In the rows, 128 means zero.
Each path below is one point turned by a fixed rotation once a step. After each direction that follows a path, write how fast that rotation turns it, in degrees a step (0 if it stays still).
Each turn is a multiple of 5 degrees from 10 to 175, or 0.
Each row of a path follows its step; steps can be skipped.
Rotation 1:
step 0: [122 139 126 123 131 130 120 137 117 135 125 118 134 124 130 135 130 125
 135 131 122 143 129 128 128 106 129 139 118 128 116 119 144 129 118 132
 131 122 122 125 138]
step 3: [119 133 146 128 133 120 128 142 131 130 117 130 136 132 131 129 131 133
 141 136 134 136 130 137 122 118 119 139 132 120 116 128 132 124 122 147
 138 132 134 129 131]
step 4: [122 126 138 110 139 125 130 129 125 137 126 140 128 123 131 122 141 133
 141 129 135 139 116 138 115 132 122 135 126 124 131 132 134 120 131 128
 123 118 135 119 140]
step 6: [138 130 126 125 134 125 131 146 136 131 121 131 149 129 140 127 136 120
 145 138 120 130 128 126 117 134 131 129 122 125 128 138 135 132 123 133
 134 128 133 120 139]
step 7: [134 124 130 116 129 132 145 128 113 135 127 126 141 136 134 132 127 123
 134 139 123 130 120 130 127 126 131 143 117 124 133 126 135 132 140 135
 120 116 139 124 141]
step 10: [127 125 143 116 141 130 123 122 122 130 119 115 125 132 138 130 129 127
 143 131 124 124 116 128 138 117 144 141 126 117 127 123 135 133 123 137
 123 131 124 128 139]
step 11: [124 135 144 116 125 125 126 133 131 148 122 123 127 138 118 134 144 128
 142 135 132 132 128 122 125 120 139 137 135 129 124 123 131 121 133 132
 126 121 118 138 125]
step 12: [121 128 141 121 143 131 110 134 137 140 119 127 139 126 129 125 137 124
 128 127 128 128 125 125 119 123 126 144 125 127 123 123 139 130 120 119
 116 119 122 116 123]
step 14: [124 126 123 106 143 130 135 149 130 149 126 135 136 127 124 130 129 135
 137 129 121 131 135 127 122 130 128 132 132 121 132 118 139 124 130 134
 135 121 121 128 130]
[129 124 127 127 129 129 130 130 133 128 126 127 128 130 132 130 126 129
 130 128 127 124 132 130 132 131 130 129 125 125 128 126 126 131 125 133
 132 136 129 129 130] : 100
[123 130 130 128 125 133 126 128 133 130 126 123 128 130 126 125 128 131
 124 130 131 126 126 132 130 126 130 126 129 128 127 129 126 126 127 130
 127 127 124 125 134] : 40
[128 126 132 127 125 127 124 129 128 129 125 133 124 129 131 130 129 132
 127 126 134 124 125 127 128 128 128 134 132 128 126 129 130 125 122 126
 131 128 127 130 125] : 40
[126 134 132 132 126 127 130 129 128 121 127 128 130 125 128 128 125 128
 135 127 129 127 129 126 128 124 129 128 131 125 127 128 127 129 128 125
 129 131 126 130 130] : 145
[123 125 131 128 128 129 127 129 128 127 130 128 131 123 128 132 133 128
 126 128 129 132 125 128 132 128 130 129 128 131 130 128 126 135 126 129
 129 127 125 134 127] : 35
Rotation 2:
step 0: [125 122 134 124 124 150 131 132 145 139 125 123 123 124 133 124 125 126
 121 137 124 125 127 124 112 123 131 121 128 127 122 125 126 116 131 108
 141 120 126 123 114]
step 1: [124 126 127 125 126 142 135 141 129 130 122 137 130 110 133 134 133 116
 138 122 116 122 120 131 123 137 127 124 134 117 127 115 134 126 129 121
 135 146 131 114 115]
step 2: [135 132 133 133 124 119 135 121 136 134 133 123 123 111 138 126 139 134
 124 113 126 126 125 124 126 135 134 132 124 120 111 128 144 117 134 119
 143 130 130 120 115]
step 5: [119 118 127 122 107 138 141 132 127 133 122 116 127 118 125 119 142 124
 129 122 123 125 127 133 115 143 119 128 128 127 129 127 120 116 134 140
 138 133 125 126 124]
step 7: [126 114 130 131 130 128 122 136 110 138 133 123 127 120 133 133 134 132
 123 116 120 123 116 127 117 126 132 128 134 133 129 115 124 128 133 128
 140 137 139 105 122]
step 8: [137 133 125 127 125 120 132 125 120 144 133 118 118 118 131 122 124 118
 121 133 133 110 135 121 126 136 129 133 125 132 132 119 137 115 136 123
 146 125 129 111 129]
step 9: [131 126 130 133 117 135 129 131 123 133 120 111 114 116 133 128 139 118
 133 134 124 124 136 132 109 139 135 119 134 134 137 133 129 129 113 120
 133 124 143 121 130]
step 11: [139 104 137 120 117 124 136 132 132 133 128 124 124 113 118 132 137 137
 119 130 131 126 117 126 119 137 129 114 130 131 132 125 133 130 128 132
 139 122 119 118 119]
step 13: [136 125 136 130 132 142 122 138 124 127 121 127 121 108 140 140 136 118
 127 112 128 116 130 133 121 135 122 121 121 124 138 111 136 128 135 125
 131 131 131 119 121]
[127 129 128 130 127 131 125 127 126 132 123 128 130 128 132 124 127 127
 125 130 130 122 129 129 130 127 125 124 130 129 130 125 126 128 129 123
 130 128 126 131 134] : 85
[131 131 129 126 127 124 127 128 125 126 127 127 124 128 123 126 128 130
 128 125 126 130 128 130 129 132 122 130 132 131 127 127 130 128 132 126
 131 131 120 127 127] : 120
[126 131 132 129 129 128 129 128 130 128 130 125 130 124 127 126 125 129
 131 121 133 128 127 129 126 125 124 130 129 129 131 129 123 127 132 133
 129 129 131 129 130] : 35
[128 128 131 130 125 123 133 123 127 129 129 130 127 127 129 127 130 124
 131 130 132 129 127 129 128 131 127 128 130 126 126 134 129 135 126 126
 130 128 129 129 131] : 55
[131 123 127 127 126 128 132 127 127 128 130 129 128 130 130 129 132 131
 128 126 128 125 130 127 129 129 123 133 126 124 126 124 130 127 132 130
 128 121 129 130 130] : 125
Rotation 3:
step 2: [127 128 136 129 135 131 123 117 132 120 119 135 129 122 130 124 143 114
 130 119 138 126 129 138 124 143 138 135 126 146 131 120 121 129 134 134
 138 131 137 144 124]
step 3: [124 129 143 132 123 120 132 123 114 140 134 137 126 129 112 122 127 126
 135 111 120 131 129 138 130 131 130 132 109 135 126 128 122 125 134 136
 140 119 136 125 127]
step 5: [127 114 122 129 128 135 132 129 122 126 135 129 134 139 135 121 150 114
 130 127 135 132 128 139 107 141 113 131 123 131 119 119 124 124 125 128
 132 130 130 130 125]
step 6: [128 128 134 130 130 112 121 131 120 146 123 114 133 143 128 124 132 135
 123 109 139 128 122 134 130 140 123 133 115 128 115 125 131 132 128 129
 138 137 132 130 130]
step 7: [136 128 132 140 120 119 119 138 133 132 128 123 143 119 125 110 135 128
 132 117 137 129 128 135 128 126 129 138 126 115 118 137 122 126 125 118
 124 110 122 125 128]
step 10: [142 136 126 129 127 129 137 129 140 127 126 116 127 121 126 121 136 131
 132 118 128 120 139 142 137 135 135 136 119 131 125 146 130 138 126 128
 136 113 133 135 119]
step 11: [127 139 137 137 127 143 146 135 136 127 133 139 122 130 127 118 133 115
 125 118 139 135 133 146 129 126 132 123 130 118 126 122 121 129 136 126
 138 123 134 131 123]
step 12: [123 136 130 124 119 121 129 126 129 126 145 128 120 135 128 123 126 119
 138 127 155 118 118 132 134 133 124 127 122 136 127 119 134 125 128 139
 140 125 141 128 122]
step 14: [124 120 133 135 136 134 122 130 131 131 143 122 123 135 138 119 119 124
 138 106 129 144 137 137 127 139 125 126 118 119 130 121 126 133 129 116
 132 126 128 128 117]
[125 128 127 129 126 123 129 130 125 131 130 127 127 127 126 131 126 134
 127 127 128 128 125 126 133 129 128 125 130 131 124 122 129 127 127 127
 129 126 134 125 124] : 125
[126 128 125 123 130 128 130 123 126 127 130 126 130 130 126 130 132 127
 130 131 135 129 124 128 125 126 128 123 133 129 128 127 126 129 124 130
 128 127 126 128 128] : 100
[124 121 127 128 126 125 127 131 131 127 128 126 132 130 122 127 127 127
 129 126 125 130 125 126 125 130 126 131 127 126 127 127 124 129 125 128
 130 133 125 127 127] : 35
[129 132 128 129 126 127 133 125 127 129 129 125 134 125 128 125 129 133
 133 126 125 129 125 127 129 128 130 130 128 125 127 132 132 127 129 131
 125 129 126 126 125] : 115
Rotation 4:
step 0: [136 140 128 134 147 141 120 129 137 133 121 128 146 109 134 131 125 122
 134 131 125 140 124 142 114 116 123 127 134 121 136 127 131 133 122 127
 128 120 124 132 120]
step 2: [126 144 136 147 129 133 124 124 130 121 116 123 125 119 134 116 121 132
 127 116 140 138 130 135 113 143 119 118 131 123 123 139 129 132 126 132
 130 121 118 118 121]
step 4: [128 135 138 124 124 131 123 124 131 121 138 123 115 119 128 123 123 126
 129 128 124 124 118 130 115 120 126 123 136 127 139 148 132 137 144 133
 126 111 111 120 141]
step 6: [136 117 131 138 124 132 128 134 106 129 132 133 125 122 132 130 119 125
 134 117 126 137 116 121 122 116 129 119 129 120 112 134 130 142 147 126
 127 122 117 131 119]
step 8: [129 114 123 148 134 119 125 136 115 123 134 132 127 127 123 116 132 133
 120 115 136 114 121 137 121 116 137 125 146 130 133 128 126 117 139 129
 130 118 124 134 125]
step 9: [136 130 136 137 133 142 135 140 114 128 133 123 134 126 123 115 121 130
 138 119 133 119 125 131 123 143 134 127 133 127 123 128 142 127 133 130
 139 118 116 149 119]
step 10: [144 119 135 145 127 132 129 127 125 128 121 118 131 127 114 133 116 133
 127 134 127 112 118 128 134 122 132 134 133 125 116 144 127 117 126 145
 134 125 126 140 132]
step 11: [121 135 128 134 117 128 124 123 131 137 118 134 126 125 120 130 120 135
 132 132 130 108 113 138 123 133 142 113 144 132 124 124 137 121 143 140
 127 118 117 133 127]
step 14: [129 136 142 119 125 134 116 131 127 135 114 127 135 135 129 133 135 141
 123 128 133 120 129 147 133 130 129 122 138 109 118 132 123 116 136 128
 130 116 134 123 112]
[127 126 128 127 130 130 126 129 133 127 128 130 127 128 124 128 133 130
 132 123 130 125 129 130 127 125 128 128 130 130 135 127 131 131 131 132
 127 132 130 127 129] : 100
[130 131 128 128 127 130 128 127 129 129 127 128 124 127 125 132 127 124
 128 134 125 126 129 124 125 126 128 131 128 131 128 129 133 126 130 130
 121 130 124 131 126] : 60
[129 125 123 134 128 126 129 129 130 127 125 131 127 124 131 131 132 130
 128 132 130 131 129 129 125 125 133 126 129 127 127 126 126 126 123 130
 128 129 128 131 131] : 140
[133 126 131 127 128 135 130 126 128 129 129 131 128 134 127 130 132 131
 125 126 126 127 126 128 127 127 130 131 128 127 130 129 125 125 122 126
 128 129 128 126 126] : 160
[127 123 127 127 130 131 126 130 128 125 125 129 124 129 130 122 124 129
 127 129 126 124 125 130 126 126 130 128 128 132 122 127 128 132 127 125
 123 129 129 126 132] : 155
[131 127 131 126 133 130 130 128 132 131 130 124 129 125 129 129 125 128
 130 127 123 129 126 123 125 124 129 130 126 124 126 127 129 129 129 129
 132 130 131 130 132] : 115
Rotation 5:
step 0: [125 132 129 123 118 147 139 124 126 127 131 118 122 132 130 128 132 142
 122 123 137 113 114 121 128 123 145 135 126 134 125 122 116 131 131 137
 130 127 120 130 141]
step 4: [120 129 130 131 132 132 123 131 139 126 112 151 128 126 132 127 123 121
 118 120 134 127 133 130 132 122 118 118 116 141 145 135 127 139 133 126
 122 134 126 132 130]
step 5: [122 121 136 118 142 122 142 130 126 139 127 124 123 122 134 137 108 129
 134 120 135 134 122 107 125 137 130 125 124 119 126 127 129 134 133 130
 132 138 135 136 131]
step 6: [145 133 127 130 120 137 127 128 131 121 119 130 122 114 127 128 130 128
 132 127 144 131 136 131 138 143 124 133 137 125 130 127 119 120 142 118
 127 131 132 146 130]
step 8: [125 120 126 126 137 139 125 137 128 133 132 120 121 133 129 124 137 138
 134 148 144 127 117 112 135 142 135 134 120 132 127 130 122 134 125 125
 129 120 131 126 139]
step 10: [122 124 136 130 133 120 131 128 118 117 129 129 108 129 126 146 121 132
 125 135 125 127 133 124 137 119 143 127 130 141 128 139 118 131 125 127
 124 122 133 116 113]
step 11: [143 116 124 135 133 121 119 148 129 129 119 133 119 130 137 130 125 129
 127 136 125 144 116 133 126 125 126 134 133 115 124 116 128 134 133 127
 132 112 132 124 134]
step 13: [126 130 143 128 127 117 139 123 145 129 131 125 120 131 132 147 125 129
 128 125 120 114 115 121 136 134 129 126 121 125 118 117 129 141 138 120
 132 127 128 122 132]
step 14: [143 118 134 140 118 135 136 132 131 135 134 138 118 114 128 119 133 131
 135 126 133 126 137 137 129 137 120 120 132 116 131 131 124 133 136 134
 122 127 138 119 142]
[127 128 125 125 131 125 128 129 127 128 130 123 131 120 127 128 130 130
 128 131 128 134 127 125 129 128 127 129 129 127 130 125 133 127 127 126
 124 132 128 130 129] : 110
[131 129 131 128 128 132 127 129 123 125 128 126 128 124 127 125 128 131
 128 132 130 125 134 127 127 129 127 127 126 130 131 134 126 132 127 126
 123 128 126 125 128] : 175
